Where one turn sends some rows of the set: a few examples, then the rows asked
bog: [  8   6   1   2   3   8  -4  23 -15 -21 -42  10 -22 -11  11  12  16   6]
linil: [ 23  33   6 -10 -17 -10   6   8 -22   6 -30  22  13   5   0 -20 -12  -7]
Lif: [  3 -26  15   6 -24   4  27  -4  -8  12 -24 -15   3  10  15 -27  -2  -7]
Lusa: [  5  49   3 -10  -9  11   5  13   5 -25 -11   5 -11   4   2  -4  -1  -9]
povum: [ -3  -4  15  23  -6  10 -27   6  22   2  28  -2 -18  -9 -12  17  -6   1]
maza: [  7   0   2   5  45  16  -6  16 -17  25  -6  13 -28   4   8 -16  12 -17]
Rozo: [-15  18 -12   5   7  17 -15  26   2   6  26   9 -20 -29  14   4  23  -5]
Mifek: [ 23  39  -8  -6 -11 -21   3   8 -18  18 -23  11   9   2   4 -21  -8   6]
bafab: [  9  30  -6 -21  27  -7   6  34   5  16  -9  24  10   8  -1  -8   9 -15]
Zave: [  4  47  -6   7  17   4   6  10 -13   7  -1   9  23 -12 -10 -16 -21 -18]
vego: [-17 -20   9   4   4  13 -21  17  -1  21  34 -11  -6  -6   7 -22  22 -13]
vam: [ 11  21  24  14 -23  20  27   6 -25   3   8 -15  19   7   9  -4   1 -23]
Baril: [  7 -37   0   5  17 -13 -28  17  -4   9   2  37  -4  -7  -4 -11  19   8]
Mis: [ 24 -28  -3   6  -1 -19  16   0  -2  25 -14  11   8   6   0   4 -34 -10]
zepum: [  7  17   3  -2  -1 -23  10  26 -23  24  20   6   6  -6  -7  31   8  -6]
befan: [  4 -16   7 -29  -8  15 -10  13  -2   2  -9   6  30   1  19 -33  -2  16]
lof: [ 42 -13  14   6 -19  13  13   3 -14  40   6  24   8  -8  -8  11   0   1]
Rig: [ 13   0   1   5 -39  -1   6  -5  -1  -2  -7  27  25  -9   4  20 -12  15]
vagug: [ 10 -57   1  12  -3   1   2 -13  -5   0   7  -4   8  -3 -14  -6  -6 -13]
lufen: [-23 -13  15   4   5  -2 -10   0  -3 -11  25  26  27  -2   7 -13  29   4]
Nuge: [  1  10  15 -14 -11  23  18  18 -26  -1  -8   8 -14 -20  -6  -4  42 -12]
rupaz: [  6 -17  11  20 -11  16  -3  -8   9 -13  -7  27 -43   0  -2  -1   9 -23]
Sot: [  6 -48   9   8   1  11   3  -9  -7   2   0  -4  10  -6 -24 -25 -17 -11]
Puno: [ 16 -10   0  16  13  -7 -23 -11  20 -12   8   2  18   1  20   8 -21  11]
Burep: [ 13 -24 -17  23   5  -3   0  -7  -6   3 -21 -16  24  -2  11 -29 -12 -25]
fogis: [  7   9 -11  33  12  17 -13  -5  -1  12  24 -20 -26 -24  -4 -14   5  -8]
gipit: [-15  14 -16  15   3  15 -11  21  13   0  21   5 -13 -30  11  10  20 -26]

Puno turns into maza
linil turns into vagug
And these:
gipit turns into Mifek
Nuge turns into Rig
Lif turns into povum
rupaz turns into zepum
Zave turns into Burep
vego turns into Lusa
bog turns into lof

Where one turn sends some rows of the set: a few examples, then the rows asked
Som: [-54   0   0   0  -7  18  15   3  -5 -16   9  13 -15   0  17  -9  -4  -8
 -10 -22  -5  11   1   6 -31  -5  -1 -22   5 -24 -10  -1   1  -1  -9  18
 -22  15  45 -26  23  16 -26   3 -19 -23  21   1  10  16  27]
namal: [-15   5  13  12 -13  -1 -37  -8   8 -14   9 -21 -13  -8 -43 -10  -6  -3
  29  29   4  -4   7 -23  -7  -4   2   3  -6   5   2  -8 -14 -15  28  10
  -5  -5  20  13  16  -6  -7  -8   1   1   4   0  20  14   1]
Zula: [-17   1 -28  -1  37  41  27 -10  16  11  -2 -10 -13  14  31  24   7   4
 -11  35   6   4   4  16  15  -5 -11 -10  -6 -16  -7  12 -13  20 -29   1
  -5   0   0   9  13  -3  11  20   4  15   3   2  27  10   2]
von: [-12 -11   4  16  -4  28   1 -20  41  11  14 -27   4  11  29   7  27 -29
  -1 -30 -16 -13   9  15  26  14  14  -1  35 -16   5  12   6   0   5   5
 -35  -4  22  10  16  -3  31 -12  20   9   6 -13  28   5 -10]
ral: [ -1  -9 -21  -8  -9   9  19  22  24 -39  22  12 -11  24 -31 -22 -19  -6
  16 -15 -22   6  10   9   5  18   6 -11 -10 -11  11 -14 -16 -25  -9   3
  25  -4  24   6  16   8  -9 -12  -1   4  16  19  23  18  31]
piraf: [ 10  -4 -11   0  -1  13  11 -13  38   4  -2 -22  -2  10   0  11  40  -8
 -10   0  26  -9  38  25   6  24 -16 -18 -11  -2  11  22  -8  -1   8  -4
  13  -5   6  11  25  13  30  -2   9  -1  -2  15  40  14 -21]
Gofos: [-13  -4 -10   6 -15  -2  -1 -23  17   6  -9 -15 -29  10  30  -2  -8   6
   8   2  16   1   2   2 -20  -4  10  16  -7   5 -27 -16   0  14  30 -11
 -24 -15 -11  -6   9 -38  16 -16  -2  18  14  -2 -23  44 -12]
gegu: [-18  29 -27 -15  -9  26  28  -2  28  -5  16  -7   1  25   4 -16   1   9
 -18 -17 -12 -15  -3  31  13  -7   9  -8  -9  -5   5 -26   7 -12  33  10
 -12  -3  13  -1 -28  -9  -6  -8   1 -11  44 -11 -30  -1  15]
Gaf: [-17 -12 -12 -19   3 -18   9  17  13 -14   8 -20 -14   8 -31  16  13  19
 -20 -13  23   6  13  -6   7  16  -1 -23  18  28  -9  -8 -10 -15  -2   4
  27 -30  -2  23 -23  18   1   5  -8   2  13  11 -16   6  -1]
sel: [-14   2 -12  -8 -19   0  54  -1  23 -39 -17  -7   9  -3  11  30   1  17
 -31   6  -5  -8  -5  12  12  -2  35 -12 -24 -19 -23   1 -12  13  16  16
 -12 -26  25  18  14 -16  -6  26  11  -1   8  20 -22   3   0]
riral: [-44  -1 -11  -4   0  35  18  24  -1   8  22  11   4   0  16  12 -18   3
  -8 -27 -19  -9 -13  20  12  26  18 -12  -3 -21  -2  -7 -31   6  -2  13
 -30  -9  34   6  16  11 -21  14 -13  14 -10   1  18   5  47]
gogur: [-16  32   4   1   5  -5   6  -5 -22 -15  36   1 -19  -5  15   0   8  -5
  -4 -35 -16 -11 -33  -8  29  -3 -17  24  -7 -10   7  -7  -6  15 -18 -24
  -3  -1   8  -5 -14  -3  10  13  -9   9   7  -2  14   0  23]
fot: [-14  -5 -21 -21  18  10   9  -6  43 -10   8 -45 -15   2  11   3   7 -22
  16 -16 -11  13 -23   9  25 -11  -5   2   7 -19 -11   9   0  -7 -15   4
 -14 -13  -6   2   6 -18   5  22  -4 -15  27 -15  22  24 -18]
nul: [-20   8 -17  24 -14  28  14 -10  10 -27 -20  -7 -31 -12  27  15 -19   6
  -5 -12   1 -15  40   5  -1  15  28  -5 -21  13   4  11  -5   7  16   6
   0  22  27   6  16  20  22 -41  13   1   4   2  -3  25 -31]
fumi: [-11 -19 -54 -17 -38  -9  17  -2   1  -2 -13 -35   8 -10  -4 -22  -2   5
   5 -33  -1 -17   9  -8   8  -7   3   1  -8  10 -13 -11 -23 -22  42   3
   1 -12   6  -4  18 -39  10 -10   1  -2  15   2  28  15  -1]
dobis: [-17   3 -25   1   4  13   7 -18   3  -6  -6  -8  -5  -3  12  -7 -24  -6
  19   1 -32 -15  19 -41  15   3  12 -14   7  -8  14 -15 -31 -32   9  11
 -19   4  12  19  10 -19  15 -13   3  37   2  24  24 -15  43]
mobo: [ -3  18  15  29 -15   3 -21  -6  -2   5  19  -1  -2  26  26 -13  -7 -19
 -14   5   8 -29  27  -3 -12  19   8 -20 -19   1 -23 -11 -21   4  14  -2
 -23  -8  46 -18  15  22   4  19  -9 -13   3   0  -1  29  25]
mizod: [ -6  19  10 -34 -29  14   6  -6 -11 -10 -24 -36  23   0  17  10   9   1
 -11 -22   5 -19  -4   1  25  39 -13 -17  12 -20   8 -17  -7 -19  30   4
 -27   7  25  17   2   2  16  12  -5   6  16   9  -7 -34  13]
kal: [-16   7  16  11   6  23   5 -26 -23   0 -12  -9   1  17   9  10  -5  -8
  -9  30  -5 -26  17  -1 -14  10  36  -6  33  -6 -18 -11  -5  12  34  -4
 -17  -8  40  -3  25  14   9 -11  25 -11  11  -2  -5   7  24]
vupuz: [-15  12 -21   9 -40  -7 -23 -10   4 -47  -2  -4  -4 -21  40   8  -1 -19
  12 -42  -4  -3  -6 -10  35  30  11   0  -2   3  -1  10  -9  31  12  -6
  -6  -3  11   3   4 -10  12 -24   2  -5   8   9  29  18  -2]
zef: [ -1  -2 -32 -15 -18   4  26  -6 -14 -16   1  -2 -16   5  26  10 -12 -21
  -3  -6   4  -4   9 -11   4  39  -9  -5 -28  -4  -9  27 -18  10  24 -12
 -62   4   6   1  27 -19  -5  24 -14  16  -6   2  23   4  19]
femo: [-24 -16  52  15 -14 -11  39  -4   7 -23  -3 -25  -8  24  26  26   3   6
  12 -11 -14  -3  11  30   2   2  -5 -11  28  -4  -8  -4  11   3  14   3
  -1  -5   2  -1  11  28   2  -2  -4  -2  10   4 -25  10   0]
lem: [-13 -34   8  17 -15   6  10  -3   6 -26   8  12  -8  10   3   7   8  25
  12  12  -1  -5  -3 -19  15  -1  21   3  16  -3  -3 -22  -5  -5 -22  15
   9 -26  38  39  12  14  -8 -17  26  34 -11   1   4   2  13]
Dafi: [-14   9  -1   5 -37  31 -18   0   4   3 -20  -4  -2  -3 -25  14  -3   2
 -55 -13  38  -4   6  12   1  13   5  -6 -10  -4  -1  -3  -3  31  16   8
   3   4  21  16   8 -35   5   9  -3  15  18   1   3   3   7]
mosep: [-10  -7 -12  -7 -18  10  30  -7   3   6  12   6 -27  24   9  11  11 -12
 -20 -56   9  -4  12  13  11  10 -17 -14   2  18  31  29   2  -6   2  11
  15   3  -7  11  -1  11 -16  -2 -22  14  10 -14   4  -7  40]
Zagiz: [ -9  15  13  -5  26   3  51  -5 -11 -14  18 -23 -32  -6   8  16 -14  29
 -11 -10   6  -8  12  -5   0 -12  -7   9 -34   8  14  -1   0 -25 -11  -8
   8  13  15  -3   4  25  23   4   8   4   7   6  -9   5 -12]
Navug: [-19 -15 -35   0 -35 -30  25  -3   8   2   8 -26  -5  14  33 -18  10   3
 -30 -33   1 -14   9 -63   7   2   5  -7  12   1 -12  11  -2 -38  10   7
  -4  -2  20  -2   2 -10   8   0 -11   7  15   6   5   8   0]
kase: [-21 -17 -26  -1 -13 -19   1  -2  -4 -23  -8  -5   3   0  35  10  20  15
  -1 -18  21   9  17  -3  -8 -16 -18 -27   4  35 -30 -20 -26 -17 -15  25
  14 -13  18   0  -4   0  18   9 -14  23   4  15 -17   3  -2]

mobo turns into Navug
gegu turns into sel
And these:
ral turns into lem
fumi turns into riral
vupuz turns into gogur
zef turns into mosep
von turns into fot

Where one turn sends some rows of the set: a few examples, then the rows asked
nonem: [  9 -34  -1   2 -37  -9   0 -43   4  -5   3  -3  -8   0 -15 -10  -4 -30
   3 -11]
nus: [  1  24 -33   2  -9   3  -2 -42   2   3   0   3   3 -24  11  15  -6   3
   1   3]
zikuf: [ 19  23  20   9  13   0 -10 -43  -7  -4   5  -1   4  -9  15  11   6  -2
  -2 -10]
fipup: [  1  -8 -17 -11  -3  24   4 -16  21 -19 -35  -6 -23  10  -7  -5  -7   9
  -6 -13]
Pani: [ 23  -7  30 -31   0  18  -3   9  12   3 -15   8  -3  22  -8  24  20   6
   0   7]
seno: [ -6  32 -11  19 -17 -11  -4   6 -11  -2  18   0  -2  20   2  35  19  -7
  -1  -4]
Vit: [ 19 -15  22  21  -3 -16  17  13   4  10  -2  23  21   1  -1 -22  11 -37
   1  11]
fop: [  1 -24 -10 -17 -29  10 -14 -27   0  -7 -27   7  -2  -8  -8 -12 -22  -5
  -3 -28]
poni: [ 12 -17  38   3  12  -2   4  -2   3   1   1   6  13 -23  -5 -14  41 -16
   3  -3]
vako: [ 14  -9  -3 -27   4  25 -21   5 -27  -1  15 -18  -7 -21 -26  12  -3  -9
  -8  13]
soler: [ 23 -24  -9  -1 -16 -24 -12  37 -23  11 -17  12  -4 -17  -7  13  -3  -4
  -6   0]
nidip: [ -7  17  18 -16   0  13   4  44   0   3  -7  -5  -7  -7 -13  -7   8   9
   0  25]
Raden: [ -5   3 -14  -3  14  10  -5  59  11  -5   5  -7  -1  12  -4 -16  -8 -19
   2  -5]
muru: [-15  -9   2   0  -5  13   9  22  37 -14 -14  12   6  -6  11 -23   4 -18
  29 -16]
vulet: [ 14   6 -15  10  27  11 -24  -2 -19  -3  12   0   6 -27 -17  19  -8  14
   5 -12]
kor: [ -2   6   3  20 -16   5  -8   5  34  -1  -1  -2 -26  20  22  -3  16 -12
  24 -14]
Marez: [ 17  17 -21 -14 -24 -28  12   9  -7  -2  26 -21   5  22 -11  26  -4  -2
   2  -5]
melag: [-21   9 -17  23   1  13 -12 -10  -5  30  10   1   8 -24   7 -24  -7  -9
  -9   3]
nit: [ 32  -2  -2 -15  -4 -33  12   4  -6 -16  -3   0   4  16 -13  22 -23 -15
  -5 -29]
pila: [  5 -29 -14  12   8   3   3 -47   3 -10  -4  -6  -6 -16 -21   7  -8 -11
  -1  17]
Vas: [  2  14  -3  -6 -38  -4   1  10   2  -8   4 -13   2   3 -15 -54   3 -11
  -4 -10]
kag: [ 10  13   0 -16  -7 -15  -6  33 -13 -23  -7  18 -18   7 -22  28  -4  -9
 -13 -15]
nifeb: [  3   1  12   0 -30 -28  18   9  15  29 -19  16  19  17  -5 -12   8 -22
  -7  -1]
deve: [ 31   9  13 -25  -2   7  -4  17 -15 -15  12  18   6   1 -27  25  23 -17
  12  17]
vuk: [  4 -24 -17  15  -1  12  14 -17  -8  -4  19 -13  36   7 -11   8 -26 -13
 -12   0]
fiki: [-18  -2 -14  23 -12  35 -19  -1  28 -14  17  -6   0 -10   7 -17   6 -21
  -8   6]
duva: [-19  15  12  12 -20  -7  14  13  35  16   4  -6  25  -1 -11 -23  23 -17
   1 -14]

nifeb turns into nit
Marez turns into fop
pila turns into duva
And these:
melag turns into Raden
nidip turns into vulet
Vas turns into soler
deve turns into nus
kor turns into Pani
seno turns into fipup

Where one turn sends some rows of the set: a few examples, then the rows asked
Siven: [ -1   0 -31  21 -23  18 -23  17 -11   3 -17  21 -24 -13  19  14 -10]
zepa: [-43  19 -11   9 -39  12   0  -3  23 -12 -15  22   6  -4  -5 -11 -14]
Nor: [-29  20 -13 -30 -31 -15 -34   4  22 -19  -6  -6 -12   3   7  15   1]
rana: [  9   1 -10 -33 -11  19 -16  -1  10  -7 -21  22   9  55 -20   5   6]
nos: [-25   0  -3  -5  12  14 -16   1  29 -46 -18   8  24   3   3  -7 -12]
kadiz: [ -2 -14 -23  -7 -57  -9 -27   2  15   3   9  11 -26  17  -4  -7  -7]
kep: [ -4 -34 -11 -14  -2  28 -42 -13   2 -48  -6  14 -20  31  -1   0   3]
leva: [  4   2  10 -19 -26 -10 -19  -3 -18 -11 -12  35  -7  42 -24 -22  -5]
bovu: [ -1  -2 -27  15  12  19 -38 -16   6   2 -29  -2  -9  -3   6  16   9]
saraf: [ -7 -21  -9  -4  -2  25   4 -19   0 -45 -20  27   8 -17 -20   4   2]
dapeg: [-12 -33 -12 -19 -32   8   2  16   6  -1  -1  49   0   8   9 -15  -6]
Nilis: [  2 -25  -1   8   3  -7 -25  12  -6  -1 -23   1 -46  26   4  12  -1]
Vizaf: [-17  19   1 -22   4  -4   8 -27  40 -10   1  11 -13  14 -10   9   5]
Tef: [-16 -25 -13  -1  -1  21  -7 -31  20  -9   0   4  -4  30 -11 -11  31]
bel: [  1 -13 -12  -4 -42  10 -18   5  -2 -46 -13  14 -10 -26  -6   4 -21]
kera: [ -1  13  -1 -16 -23   4 -19  27 -33 -16  14  16 -19  25 -18   6 -11]
sula: [ -4  -6 -24  -5 -32   2  17  -9  19  -7 -10  13  12 -21 -24   7   4]
fup: [-31  13   5 -17  -9  17  14  -5  -5 -21  16  42  -3   6   1   2 -19]
donu: [ -4  29  -7   6 -23  16 -18  -2   5 -22 -22   5 -29  34  -5  -3  40]
zal: [ 25   3  18 -22  21  17  -9   2  10 -23 -11  21   3  31   0  -8 -10]
lanon: [-20  11  10 -30 -26  14  -8   5   7  23 -34  12   6  13   3 -12   5]
Monu: [-21  20  -8  -9 -15  16 -26   3   2 -61  -1  22  -9  14  25   4   1]
Sek: [  6  -7 -17  11   3  -9 -11  -2   1  24 -16  23 -10 -19   2   6 -13]
suv: [ -7  -6  19  -4 -22  10  -9   7 -13 -28 -14  -4 -25  43  -3 -31  14]
gonas: [-30  16 -17  11 -11  13  -7 -14  19 -42  -6   9 -29  15 -33  13  -2]
Bozi: [  0  -6 -22   4 -25  15 -17 -20  19 -36 -10 -24  -4 -10 -18  12   7]
betud: [ -5  -8 -14  16 -18  26  -5  -2   0  25 -13   7 -35  33   2  16  -9]
misu: [ -2 -22  -8   7   5 -15 -38  13 -22   0 -24  27   2  19  17  -3  -2]
kur: [ -1  -3 -19  22  -4  27 -18 -10  -7  16 -18  30  13  36  16   1   1]
Suzub: [ -3 -14 -12  23  26  25 -10  -8 -18 -13 -11  15 -25  -5   2  10  -1]
lavak: [-18   3 -15 -16 -12 -16 -13  27  17 -35   1  16  -9   0 -21  14 -30]
Gali: [ -5  -3  -5 -24 -37  24  -1  29  11  -2 -18  -5  -8  45   6  -5   7]

saraf turns into bel
kep turns into kadiz
kera turns into donu
And these:
Nilis turns into betud
nos turns into lavak
rana turns into leva
Suzub turns into Siven
Nor turns into Vizaf

